50 stands for zero in the data rows.
Here is a table of points, one per row:
tensor([73, 22, 09, 45, 76, 43, 69, 60, 58, 62, 54, 45, 80, 15, 62, 63, 55, 75, 67, 45, 49, 72, 43,
        47])
tensor([50, 54, 77, 23, 39, 48, 42, 52, 49, 47, 28, 58, 44, 66, 50, 40, 43, 43, 40, 57, 75, 50, 65,
        42])
tensor([60, 40, 37, 18, 62, 83, 63, 60, 78, 68, 31, 74, 60, 57, 90, 78, 47, 66, 71, 69, 71, 87, 45,
        15])
tensor([54, 47, 81, 61, 39, 49, 51, 50, 42, 51, 35, 53, 53, 73, 43, 29, 40, 45, 38, 42, 60, 35, 46,
        55])
tensor([36, 55, 57, 57, 76, 66, 32, 20, 52, 30, 65, 47, 14, 56, 28, 62, 33, 64, 51, 51, 39, 26, 41,
        32])
tensor([55, 43, 26, 27, 67, 58, 44, 59, 69, 59, 53, 47, 63, 33, 58, 61, 55, 74, 64, 48, 56, 74, 48,
        31])
tensor([52, 38, 22, 75, 44, 62, 54, 51, 51, 37, 74, 66, 42, 42, 33, 68, 56, 40, 63, 50, 50, 54, 33,
        60])
tensor([39, 56, 63, 56, 36, 24, 53, 60, 33, 37, 45, 45, 57, 55, 58, 34, 52, 36, 31, 37, 44, 41, 66,
        66])
tensor([49, 63, 77, 36, 47, 55, 43, 32, 63, 57, 22, 43, 36, 82, 45, 49, 35, 60, 42, 57, 62, 40, 49,
        43])
tensor([56, 24, 12, 44, 59, 48, 65, 63, 53, 60, 48, 65, 81, 28, 86, 51, 65, 51, 61, 67, 54, 74, 38,
        55])
tensor([46, 32, 42, 73, 56, 56, 52, 45, 52, 40, 65, 63, 39, 38, 40, 64, 47, 49, 68, 63, 50, 44, 20,
        67])
tensor([37, 82, 73, 41, 64, 42, 34, 42, 42, 34, 41, 13, 34, 75, 22, 30, 52, 62, 33, 26, 50, 18, 58,
        30])
tensor([49, 54, 49, 66, 33, 17, 64, 74, 25, 51, 62, 45, 68, 46, 44, 22, 54, 38, 36, 33, 49, 50, 60,
        56])
tensor([51, 57, 57, 71, 34, 27, 53, 55, 32, 54, 51, 43, 70, 44, 36, 21, 52, 36, 39, 37, 49, 23, 67,
        69])
tensor([53, 61, 55, 67, 40, 31, 39, 48, 27, 51, 65, 37, 63, 45, 37, 40, 56, 46, 30, 32, 52, 45, 56,
        51])
tensor([61, 42, 15, 45, 64, 55, 65, 56, 63, 51, 67, 46, 67, 30, 74, 61, 54, 62, 63, 45, 35, 75, 49,
        43])
tensor([59, 50, 10, 49, 62, 63, 57, 61, 47, 51, 60, 39, 69, 34, 55, 47, 54, 71, 68, 55, 46, 85, 40,
        44])
tensor([51, 58, 68, 37, 22, 52, 60, 56, 56, 65, 28, 74, 55, 56, 63, 55, 49, 43, 60, 66, 66, 61, 61,
        54])
tensor([40, 48, 54, 71, 51, 71, 53, 36, 52, 36, 70, 64, 26, 45, 30, 75, 43, 50, 68, 63, 29, 47, 36,
        60])
tensor([60, 37, 37, 11, 63, 60, 72, 58, 69, 52, 25, 74, 59, 45, 91, 62, 46, 67, 62, 80, 49, 80, 52,
        30])
tensor([49, 67, 62, 46, 40, 45, 37, 60, 40, 45, 49, 43, 40, 55, 43, 28, 54, 48, 29, 31, 54, 37, 64,
        54])
tensor([55, 28, 32, 87, 66, 62, 42, 51, 49, 38, 75, 59, 45, 26, 25, 74, 59, 46, 57, 57, 19, 52, 32,
        83])
tensor([32, 47, 60, 50, 47, 70, 35, 31, 57, 23, 56, 58, 18, 52, 29, 75, 59, 60, 48, 61, 64, 47, 28,
        38])
tensor([57, 36, 12, 47, 84, 47, 51, 52, 50, 31, 73, 20, 70, 18, 67, 48, 47, 74, 57, 38, 23, 69, 43,
        34])
tensor([45, 62, 38, 12, 91, 72, 44, 45, 64, 55, 36, 42, 49, 51, 62, 81, 52, 78, 62, 58, 55, 64, 25,
        09])
tensor([34, 72, 61, 37, 45, 51, 47, 46, 59, 55, 27, 45, 52, 65, 54, 46, 49, 36, 42, 45, 61, 41, 58,
        48])
tensor([61, 56, 70, 57, 35, 48, 42, 61, 39, 62, 49, 42, 60, 62, 56, 33, 59, 30, 44, 33, 51, 48, 62,
        71])
tensor([53, 37, 09, 40, 59, 49, 58, 50, 73, 74, 52, 48, 73, 28, 72, 53, 56, 59, 57, 56, 44, 57, 59,
        40])
tensor([56, 58, 51, 60, 49, 34, 43, 60, 37, 52, 53, 36, 59, 46, 39, 24, 62, 52, 29, 28, 50, 33, 63,
        58])
tensor([40, 45, 52, 55, 53, 61, 48, 48, 63, 36, 55, 70, 32, 41, 41, 71, 56, 59, 65, 60, 65, 63, 55,
        62])
tensor([50, 59, 66, 24, 39, 35, 48, 41, 49, 51, 26, 49, 42, 69, 59, 27, 42, 44, 44, 48, 59, 40, 63,
        42])
tensor([74, 43, 30, 40, 63, 67, 71, 64, 66, 61, 47, 55, 55, 53, 85, 70, 58, 49, 71, 58, 52, 81, 47,
        26])
tensor([41, 41, 26, 83, 41, 53, 42, 50, 44, 30, 85, 38, 45, 17, 16, 70, 54, 58, 42, 46, 34, 50, 24,
        67])
tensor([59, 43, 21, 21, 88, 66, 49, 39, 57, 47, 54, 36, 54, 32, 52, 81, 50, 75, 63, 42, 50, 55, 46,
        23])
tensor([38, 55, 58, 69, 51, 32, 47, 56, 36, 49, 65, 34, 59, 55, 44, 27, 63, 33, 48, 41, 57, 36, 57,
        51])
tensor([52, 46, 51, 73, 70, 57, 37, 52, 47, 29, 64, 45, 29, 38, 21, 68, 40, 50, 55, 54, 39, 28, 25,
        58])
tensor([43, 35, 60, 57, 31, 31, 60, 50, 26, 55, 59, 50, 53, 51, 53, 22, 58, 19, 45, 44, 46, 48, 63,
        64])
tensor([41, 51, 31, 86, 66, 42, 38, 39, 45, 44, 94, 25, 40, 19, 13, 51, 57, 62, 43, 38, 46, 45, 33,
        67])
tensor([45, 39, 37, 58, 39, 67, 42, 42, 49, 50, 60, 56, 36, 41, 50, 85, 55, 58, 63, 67, 39, 45, 44,
        59])
tensor([70, 45, 30, 19, 69, 86, 53, 44, 62, 54, 35, 43, 52, 52, 62, 56, 52, 74, 49, 60, 55, 73, 48,
        19])
tensor([33, 81, 76, 33, 53, 46, 39, 33, 45, 51, 40, 47, 38, 70, 44, 30, 37, 56, 33, 39, 51, 20, 48,
        47])
tensor([48, 31, 34, 77, 78, 64, 39, 43, 47, 28, 79, 47, 32, 33, 24, 70, 48, 60, 49, 45, 41, 42, 36,
        55])
tensor([48, 42, 51, 80, 51, 59, 51, 54, 49, 54, 65, 71, 30, 37, 38, 68, 50, 48, 68, 61, 34, 61, 38,
        63])
tensor([41, 59, 76, 43, 38, 38, 41, 41, 50, 52, 33, 46, 46, 68, 48, 36, 54, 41, 50, 51, 49, 39, 59,
        60])
tensor([47, 38, 32, 70, 43, 56, 49, 44, 53, 50, 65, 60, 36, 46, 27, 74, 63, 50, 47, 73, 38, 56, 39,
        57])
tensor([56, 50, 74, 58, 25, 28, 65, 63, 35, 65, 37, 62, 65, 71, 61, 37, 52, 36, 46, 42, 53, 38, 55,
        60])
tensor([42, 66, 82, 23, 29, 55, 52, 44, 59, 49, 12, 62, 44, 80, 67, 42, 36, 35, 54, 74, 62, 46, 68,
        30])
tensor([45, 29, 36, 66, 42, 57, 52, 42, 55, 46, 45, 59, 42, 57, 44, 80, 44, 47, 56, 41, 54, 52, 35,
        56])
tensor([46, 68, 60, 54, 42, 21, 36, 45, 41, 49, 68, 24, 66, 42, 39, 22, 49, 44, 32, 22, 45, 30, 66,
        53])
tensor([60, 56, 84, 27, 38, 57, 51, 41, 49, 67, 04, 63, 55, 74, 79, 45, 37, 24, 42, 60, 72, 51, 59,
        46])
tensor([46, 82, 74, 21, 30, 58, 54, 58, 55, 60, 27, 60, 38, 80, 57, 30, 41, 54, 39, 44, 66, 41, 59,
        51])
tensor([58, 38, 94, 23, 30, 46, 61, 68, 56, 65, 22, 81, 61, 70, 75, 37, 47, 34, 50, 52, 63, 59, 67,
        68])
tensor([51, 58, 65, 58, 41, 28, 43, 54, 40, 39, 51, 33, 42, 62, 39, 38, 39, 39, 34, 42, 54, 34, 56,
        42])
tensor([50, 66, 53, 57, 36, 32, 65, 62, 53, 68, 48, 52, 55, 51, 58, 27, 43, 32, 40, 54, 47, 47, 61,
        63])
tensor([44, 49, 67, 43, 26, 58, 54, 47, 54, 76, 36, 51, 45, 58, 63, 50, 42, 31, 55, 67, 40, 49, 65,
        44])
tensor([56, 54, 49, 81, 42, 29, 45, 48, 47, 40, 64, 43, 64, 56, 56, 41, 52, 37, 45, 42, 39, 43, 60,
        58])
tensor([50, 55, 66, 39, 46, 34, 51, 47, 40, 56, 50, 51, 48, 59, 45, 24, 48, 40, 43, 54, 41, 46, 66,
        76])
These points spread out most along one direction. Take the direction at right angles to it along which they spread out most. Then take the direction at right angles to both along which they spread out most. Go by this last direction. How many in every 100 of the points above lie lower along it than each point below? Round to a whole number. More than half of the points above lie lower than the first one.
tensor([60, 37, 37, 11, 63, 60, 72, 58, 69, 52, 25, 74, 59, 45, 91, 62, 46, 67, 62, 80, 49, 80, 52,
        30]) -> 60
tensor([48, 42, 51, 80, 51, 59, 51, 54, 49, 54, 65, 71, 30, 37, 38, 68, 50, 48, 68, 61, 34, 61, 38,
        63]) -> 35
tensor([50, 59, 66, 24, 39, 35, 48, 41, 49, 51, 26, 49, 42, 69, 59, 27, 42, 44, 44, 48, 59, 40, 63,
        42]) -> 40
tensor([55, 43, 26, 27, 67, 58, 44, 59, 69, 59, 53, 47, 63, 33, 58, 61, 55, 74, 64, 48, 56, 74, 48,
        31]) -> 61
tensor([51, 58, 65, 58, 41, 28, 43, 54, 40, 39, 51, 33, 42, 62, 39, 38, 39, 39, 34, 42, 54, 34, 56,
        42]) -> 46
tensor([50, 54, 77, 23, 39, 48, 42, 52, 49, 47, 28, 58, 44, 66, 50, 40, 43, 43, 40, 57, 75, 50, 65,
        42]) -> 23
tensor([61, 56, 70, 57, 35, 48, 42, 61, 39, 62, 49, 42, 60, 62, 56, 33, 59, 30, 44, 33, 51, 48, 62,
        71]) -> 72
tensor([60, 56, 84, 27, 38, 57, 51, 41, 49, 67, 04, 63, 55, 74, 79, 45, 37, 24, 42, 60, 72, 51, 59,
        46]) -> 39
tensor([55, 28, 32, 87, 66, 62, 42, 51, 49, 38, 75, 59, 45, 26, 25, 74, 59, 46, 57, 57, 19, 52, 32,
        83]) -> 53
tensor([46, 32, 42, 73, 56, 56, 52, 45, 52, 40, 65, 63, 39, 38, 40, 64, 47, 49, 68, 63, 50, 44, 20,
        67]) -> 26
